Named moves come first, each a turn or a mirror and shown by rows before and after it. Which of them, in which order, take the first row of each pair that follows to the second? Write the first one first, as in the answered first pair.
E:
[  1  -4  -6   7   0 -13  -5   0] => [ 1  6  0 11 11 -5  0  3]
[ -4   9   8 -10 -21   8  -4  -3] => [ -5  13   9  -8 -19  10  -3  -2]
[-15  -8  -8   2  10   6  -8   3] => [-15  -8  -9   2  11   6  -8   2]
B:
[-11   2   8  -3 -21  17 -10  -4] => [ -8 -18  -5  -6  -9  15 -15 -11]
[ 2 -8  8  1  2 16  2 -8] => [ 6 -5 10 -7  4 13  1 -8]
[-6  9 -2 -1 -5 -5 -2  3] => [-8  0 -9  4 -2 -3 -3  0]
J:
[-2  3  2  8 -6 -7 13 -3] => [-1 -1  0  9 -7 -7 13 -5]
[ -4 -10 -15  -1  -8 -17  -6  -1] => [ -6  10  -7  -6   2 -21  -1   5]
[ -7  -3  -5 -13   2   6 -12  -3] => [ -7   2  -4 -15   8   3 -10  -1]
[ 0 21  7  1 -1 -9 15  3] => [ -1   5   6  10 -23   4   9  -3]
L:
[14 -6  0 -2  7  2  6 -4] => [  3 -11  -4 -11   0  -2  -8  -3]
[-1 -1 -5  4 -9 -2 -2  1] => [ 0  3 -2  7 -8 -1  0  2]
[ 0 -5  2  8 -2 10  6 -5] => [  1 -11   0   3  -4   8   1  -7]
K:
[ -4   6   8   4 -20   7  -4   1] => [ 11   1  13  -4 -15   8   1  -4]
[  5  -5  -1 -18  -1   0  -5  -4] => [-9  9  0 -2 10 13  0  2]
[  4  10  -1  -1  10 -13  17   1] => [ -6   9  -6   3   0 -21  11   3]
[ -2  12   3 -11 -10   3  -2  -6] => [ -2  14   5 -10  -7   6   0  -6]
Then:
(2 to 3 moves a pair)
[ -4 -19 -10  10  -1  11  -7   0] => [  4 -14  -7 -11  18   2  -7   0]	L then L then B
[  5   3   4   2 -23 -16   3   6] => [ 10 -15  -8  -6 -10 -21  -2  -1]	B then B
[ 6  6  0  9 19  0 14  3] => [  6 -10  -8 -16   1 -15  -8  -2]	K then K then L
[12 11 14  2 17 10  9 -1] => [ 18 -13   4 -17   3  -7  -5  -8]	L then J then E
[-11  -7 -13  22   8  24  -6  -3] => [ -5 -14 -20  -9 -11 -19 -18   1]	J then J then K
[-16 -17 -17   9  11  10 -13  -8] => [-25  -7 -15  13   3   6 -13  -4]	L then E
[-14  18   6  -1   2   9  -6  -3] => [ -6  20  10  -6 -12   0  -2  -3]	K then L
[ 9 -9 -6  0 -3 -3  3 -3] => [-6  7 -2  0 -8 -7 -1  6]	L then J then B
[ -5  24   9 -10   9   4   3   5] => [-14  22   6   4  -6   7   3   7]	E then B then E
[-15  -6  -6  -5 -10  -7 -16   0] => [ 7  7  7 14  6  4 17  1]	L then L
[ -5  -2  -6 -19  -6 -22 -13   4] => [-12 -21 -14   3 -12   1 -16  -4]	L then J then B
[-10   3  -3  10  -1 -13  -4   9] => [  1   4   8 -11  -6 -11  -8   5]	K then L then J
[-1 14 10 -5 14  7 -2  0] => [  0   4   1 -16   1 -16 -10   1]	E then J
[ 5  1  8 -4  2  6  4 -7] => [ -6  -1   2   5 -10   3  -1  -4]	B then K
[-15 -15 -14   6  -2  -3 -14   1] => [ -8   2   0 -20  12  -1 -16   3]	K then L then J
[ -3   1   0   3 -23  -9  -2   0] => [  1 -14 -12  11  -5  -6   1  -5]	L then B
[  0  25   9 -21   3 -14   5   4] => [-11  14   9  -4 -31   6  -4  -2]	K then J
[ -2 -11   0  11 -21  -7  -2   2] => [  5  -4   8  -5 -18 -15  -2   3]	B then B
[-7  8  0 13 12 12  7 -4] => [ 4  3  0  3 20  6 10 -6]	L then J
[ 0 23 10 -5 -2 12  6  9] => [ 4 -3 -8  3 22 18  4  0]	J then J then E
[-11  10   1   6   5   4  -1   6] => [-10  -3  -3   9  -7   5  -6   3]	J then E
[ 21 -24  -7  -9 -11   4  -7 -12] => [ -6 -19 -16   7 -22  -1 -14  -3]	K then K
[-8  5 -1 18 -5  2  4  3] => [  8  -8   0   4 -15  -4   2  -4]	K then B then B
[ 16 -13   1   1  -4 -15  13  -5] => [-4 20 17  3 -2  1  9  6]	L then B then E
[-20  -7 -15   6  26  -6  -4   9] => [-21  20   6  12  15   9   6  15]	L then J
[  4 -24 -11  -5 -11 -14 -10  -6] => [ 10  -6  14   8 -16  22   4  -8]	B then K then J
[-12   8   2  -3 -14 -11  -2  -7] => [ -8  -7  -9  15   2  -2   7 -13]	L then B
[-17  -4  -1  -8   1   3 -15  -4] => [-10   1   3  -1  19  11  -1  -4]	E then L then B
[-15  -7  -6  15  -7   2   2  -3] => [ 11  -2  11 -10 -12  -1   9  -7]	K then B
[ -1  -1  -3  -6  23 -12   0  -6] => [ 3 10 13 13  5 10 13 -7]	J then L then B
[  5 -25 -15  12  -2 -18   3   1] => [22  4 10 -3 17 -8 18  3]	K then B
[ 17   2 -10 -10   2  -4  -1  -6] => [ 17   9  -5 -11  -4  -4   0  -4]	J then E
[  7  -5  -9 -12  -5 -27  -5  -1] => [ -2   1   1  16 -28   2   1  -4]	B then E then J
[  8  15   8   0 -17  -7   6   0] => [ 11  13   8  -5 -15  -9   5   1]	B then B then B
[-17  16   2   8  -1  -3   2  14] => [  3  11  11 -15 -14 -11   1   8]	K then J then L
[ -6  -2 -10   8   3  -6   4  -1] => [ 3  9  6  1 -7  3  7 -2]	K then J then J
[  4  17  -2  -7  28 -17   9  18] => [19 -6 -9 13 25 -8 20  8]	B then L
[-14   3   5  -1 -15   9  -7   3] => [ -9  -6   3 -11   5  14 -12  -3]	B then K then L
[ -8  -3  -6   1   4   7 -10   0] => [ 7  0  0 -4 13  4 -1  0]	L then L then B
[-4  0  4 11 13 22  2 -4] => [  5 -19  -4 -12   6  -2 -10  -9]	B then E
[22  3  2  3  1  3 11  5] => [ 11 -16 -11  -7  -4  -2  -9   1]	B then B then L
[17 -8 18  1 -6 11  8 -7] => [ -7  -5  15  -9 -19   7 -15  -2]	L then L
[  7 -13   6  16 -17  33   1 -12] => [ -2 -32 -24   0  12  -1 -14  -9]	L then L then J
[ -1  10   7 -11   7  12   4  -8] => [-4 10 10 -1 -1 16  7 -9]	L then B
[-26   2  -9   5   9  -3 -14   6] => [-15  -8  -7  24   3  13  -1  -1]	L then J then J
[ 21 -19  -1  12   7   0   6  -2] => [ 15 -11  -4  -6  19 -14  -1   3]	K then B
[11 15  8 16  2 -1 22  3] => [  0 -15 -17  21  -3 -13   6  -1]	B then K
[ 6  4  3 11 -4  3 17 -1] => [  4 -12 -11   3  -4  -9   7  -4]	K then B
[  2   8   9  -4 -24  -8   0   6] => [ 15 -16  -2   2 -17  -7   2  -3]	L then J then B
[ 13  -8  -6  -7  -9 -15   3  -6] => [ 16  -6  -2 -14   9  -2   3  -9]	E then L
[  3 -10   3  18  -4  20  16 -15] => [  0 -10   3  10   5  28   9 -16]	L then E
[13 10 -2  3 10  6 12 -6] => [  0  -1 -15   9  13   8   2  -6]	L then K then L
[-7 18  8 -1 19  5  1  6] => [ -7  18   6  -9   9 -13  -4   9]	E then J then E
[  5  -9  -2  15 -13   9   7  -3] => [13  4  1 -3 15 -6 13  3]	J then E then B
[-8  3  1  0 -3 16 -6 -3] => [-5 13  2 -9  9  1 -2  2]	J then J then B
[ -2   7  10 -12  -2  -9 -10   5] => [ -3 -11   5   4  -7  13 -12  -4]	K then J then B
[ 4 -7  0 12 -3  1 13 -5] => [  0   2   6   4 -17  -2   7  -1]	L then B then B
[16  3 -4 -9  9  0 10  4] => [ -4  -1 -17  -3   2 -10  -2   9]	K then E then B
[ 17  -5   0 -16  -6 -12   3  -3] => [10 -7  3  8 -8 20  6 -8]	E then J then B
[ 18 -19  -3  -5  -9  -8  -5  -3] => [ 18   5   5 -10  17 -13   4   6]	J then E
[ -4   6   7   7 -15  17  -1  -3] => [ 7 -4 -8  0 22  5  6 -4]	J then K then J
[-3 21  3  8 -6 -8 14 11] => [ 13 -10   0  -7 -24   0   1  -6]	J then K then L
[-13  15  19   3  -6  12  -7   5] => [-15  12  14  18 -10   6   1   8]	L then K then E
[ 3 15 12 16  9  7 14  2] => [ 17 -17  -3   3  14   0   5 -10]	B then K then K
[ -4   5   7  -9 -16  -5 -14   1] => [  1   7   9  -1 -21  -7  -5   1]	L then E
[-13  13  -5  -5  13 -11  -5   5] => [ 10   7   0 -10  18 -12   6  -1]	L then K then K
[  7 -16 -11  -3  -2 -19   6  -6] => [ -3  18   6   2 -11 -16  12   6]	B then E then K
[ -4  26  13 -11   8 -17   9  13] => [ -4 -17 -14 -11   8 -28  -5   2]	B then E then B
[  9  -8 -13 -10 -10  -5   3  -6] => [  9  12  -5 -14   8  -6  11   0]	J then E
[ -4   5   1   1 -19  -6   1   4] => [  6  -6  -8   5  -2 -15   9   1]	L then J then J
[-7 -1 -9 11  3 -1 -6  5] => [-8  1 -6  9 -7 -4 -7  6]	J then J then E
[-11  -7  -9 -10 -12 -12 -11 -11] => [-2 23 10 -3  0 -5 12 -3]	J then J then L
[  9  10  11 -12   3  -5   4   4] => [ -2  -1   5   1 -21   2  -3   0]	J then K then E
[-7 22  0  6 28  1 11 11] => [ -2  29  13 -17  -4 -10   1  10]	L then L then B
[-15  21   8  -6   5   3  -5   8] => [ -4  18  12 -18   2   1  -6   5]	K then E
[-20   6  -6   4   1  13 -17  -4] => [-14  16   1  18   5  17  -2  -2]	E then L
[-18  13   7 -19   0  17 -24   0] => [  9 -16   3 -19   6  23 -16 -15]	L then J then B
[ 23 -20  -4   2  -2  -7  13  -7] => [ -2  -2  -7 -19   4 -27  -7   5]	L then J
[-11  31   7   6   8  -2   4   4] => [ -8  -5 -14  20  23   4   2  -9]	B then L
[-15  16  -1   7 -20  -6   6   5] => [-14   3 -12  22   3   3  13   2]	B then L then L
[ 3 15 15 -1 14 27  4 -2] => [-18  21  11   2 -14  11  -8   7]	E then L then E
[ 8 -6 -6 16  0  6 10 -3] => [  2  10  -5  -4  14 -11   4   5]	J then L then J
[ -6  -2  -7  -5  20 -15  -4   5] => [-4 -6 -4 20 16 10  5  0]	J then B then L
[-1 22 14 -2  4 -3  5  2] => [ 12  -4  10 -17  -6   0  -8 -11]	J then B then B
[ 18  -8  -3  -4   4 -22  13  -2] => [ 12 -13  -5  19  -1  -8  17  -4]	B then B then K
[-17   7   2  19  -9   1   6   7] => [ -2 -20  -9  13 -13  -9   4  -2]	L then E then L
[-17  21   0 -18   6  -7 -15   7] => [ -7   8  -5  -2 -27 -21  -4   5]	L then E then B
[  9 -21  -7   1  -5 -11  -1  -8] => [  4 -20  -8   2  12   2  -3  -9]	K then L
[  9  -5   6   2 -17   5   7  -4] => [  4 -17  -7  11  -5   4   5  -5]	K then J
